m =
[[ 0.2  0.3  1.6  0.8  1.9  1.7  1.6 -0.9  0.0  1.3  1.6 -0.9  1.7  2.2]
 [ 0.5  0.5 -1.1  0.6 -1.7 -1.1 -0.5  2.8  1.1 -0.6 -1.3  2.4 -1.5 -1.9]
 [ 1.2  1.7  1.6  2.1  1.0  1.5  1.9  2.0  1.9  0.9  0.8  1.4  1.8  0.7]
 [-0.8  2.6  2.3  1.3  2.1  2.1  1.1  1.0  0.6  1.3  1.7 -1.0  1.7 -0.5]]
Counting starts at 1.
The entry at row 1, column 3 -> 1.6
Read off the bottom-left entry.
A: -0.8
Read off the entry in the top-left corner.
A: 0.2
Read off the entry just right of 2.4.
A: -1.5
The entry at row 2, column 1 -> 0.5
The entry directly above the largest entry is -0.9
The entry in row 2 and column 3 is -1.1
Read off the entry in row 1 and column 2.
A: 0.3
Read off the entry directly below the smallest entry.
A: 0.7
The top-right entry -> 2.2
The bottom entry of the column that holds the smallest entry: -0.5
Read off the entry at row 3, column 1.
A: 1.2
The entry in row 3 and column 2 -> 1.7
The entry directly below -1.5: 1.8
Read off the entry in row 3 and column 3.
A: 1.6
The entry directly above -1.0: 1.4
Read off the entry directly above -1.5.
A: 1.7
The maximum -> 2.8

[[ -4.25  -2.52 -16.38  -3.92   1.39  -0.20  -4.40  -9.11  -3.80 -13.14]
 [-10.94 -10.75   0.15 -10.07   0.36  -7.42   4.14   9.72  -4.89   1.94]
 [ -4.04   0.64 -18.67  -6.67  -3.44 -13.45  -5.54   2.30  -9.63  -2.89]
 [ -1.22  -6.63  -7.46  -8.22   4.35  -4.83  -5.84 -12.06  -1.80   2.83]
 [ -2.18   9.56  -4.57 -17.35 -12.28 -12.82   2.03  -6.96 -13.57   7.41]
 [  3.53   3.60 -13.42   0.22  -7.36  -8.39  -0.41 -19.43   0.58  -1.16]
 [  1.66   3.32 -10.96 -17.31 -11.55 -16.79  17.07 -19.76 -17.07  -7.02]
 [ -9.13  -6.50  -5.60 -17.69  -7.95 -11.39   3.52  -3.69 -11.42  -8.69]
 [  3.34  14.30   5.81   8.64  -4.16  -7.27  -3.10  -5.54 -12.49  -1.60]
 [-10.31   6.89   2.47  -6.46  -0.64  -7.12 -18.30  -3.26  -2.50  -8.60]
 [ -9.76  -1.88   5.81 -23.04  -6.33   4.37   4.69  -4.92 -13.95  -4.75]
 [ -0.29  -3.27 -12.48 -14.60   5.82  -6.90  -8.07  -9.14   2.59 -10.92]
 [  1.08   0.93   9.29   6.90   4.89  -7.35 -23.34  -5.02 -16.59  -4.89]
 [ -3.38  15.10   4.33 -17.56  -2.57  -5.12 -12.31  -1.50  -6.46 -10.83]
 [  0.56   1.21  -7.36 -25.96  -3.25 -11.81 -11.50 -23.34  -4.72   2.81]]
The fourth entry, reading row by row -> -3.92
Which number is the entry directly above 4.69?
Answer: -18.30
The 3rd-last entry, reading row by row is -23.34
Which number is the entry directly above -14.60?
Answer: -23.04
The entry in the bottom-right corner: 2.81
The bottom-left entry is 0.56
Which number is the smallest entry in the first column?
Answer: -10.94
Which number is the entry directly below the largest entry?
Answer: 3.52
Which number is the entry directly below 0.93?
Answer: 15.10
Which number is the maximum?
Answer: 17.07
The first entry in reading order -> -4.25
The entry directly above -12.48: 5.81
The entry just right of -0.20: -4.40
The entry directly above the smallest entry -> -17.56
Which number is the 2nd entry from the end, reading row by row?
Answer: -4.72
Which number is the smallest entry in the last row?
Answer: -25.96
Which number is the entry directly above 9.72?
Answer: -9.11
Which number is the smallest entry in the last column?
Answer: -13.14
The 3rd entry on the main diagonal: -18.67
Which number is the entry just left of -1.88?
Answer: -9.76
The bottom entry of the column that holds the largest entry: -11.50
The entry just left of the smallest entry -> -7.36
The entry directly above -17.35 -> -8.22
Which number is the entry directly above the largest entry?
Answer: -0.41
Which number is the entry just right of -3.69?
Answer: -11.42
Which number is the 3rd entry on the diagonal from the top-right corner?
Answer: 2.30
Which number is the entry directly above -23.04?
Answer: -6.46
The entry just left of -1.50 -> -12.31
The entry directly below 0.64 -> -6.63
Which number is the entry directly below 3.32?
Answer: -6.50

Read these off the row that follows.
1) Give the entry just right of 0.14.
2) Give the entry just right of -0.15.
3) Give the entry just left of -0.15.
[-0.06 -0.21  0.14 -0.04  0.19 -0.16 -0.19 -0.19  0.05 -0.20 -0.15 -0.13]
1) -0.04
2) -0.13
3) -0.20
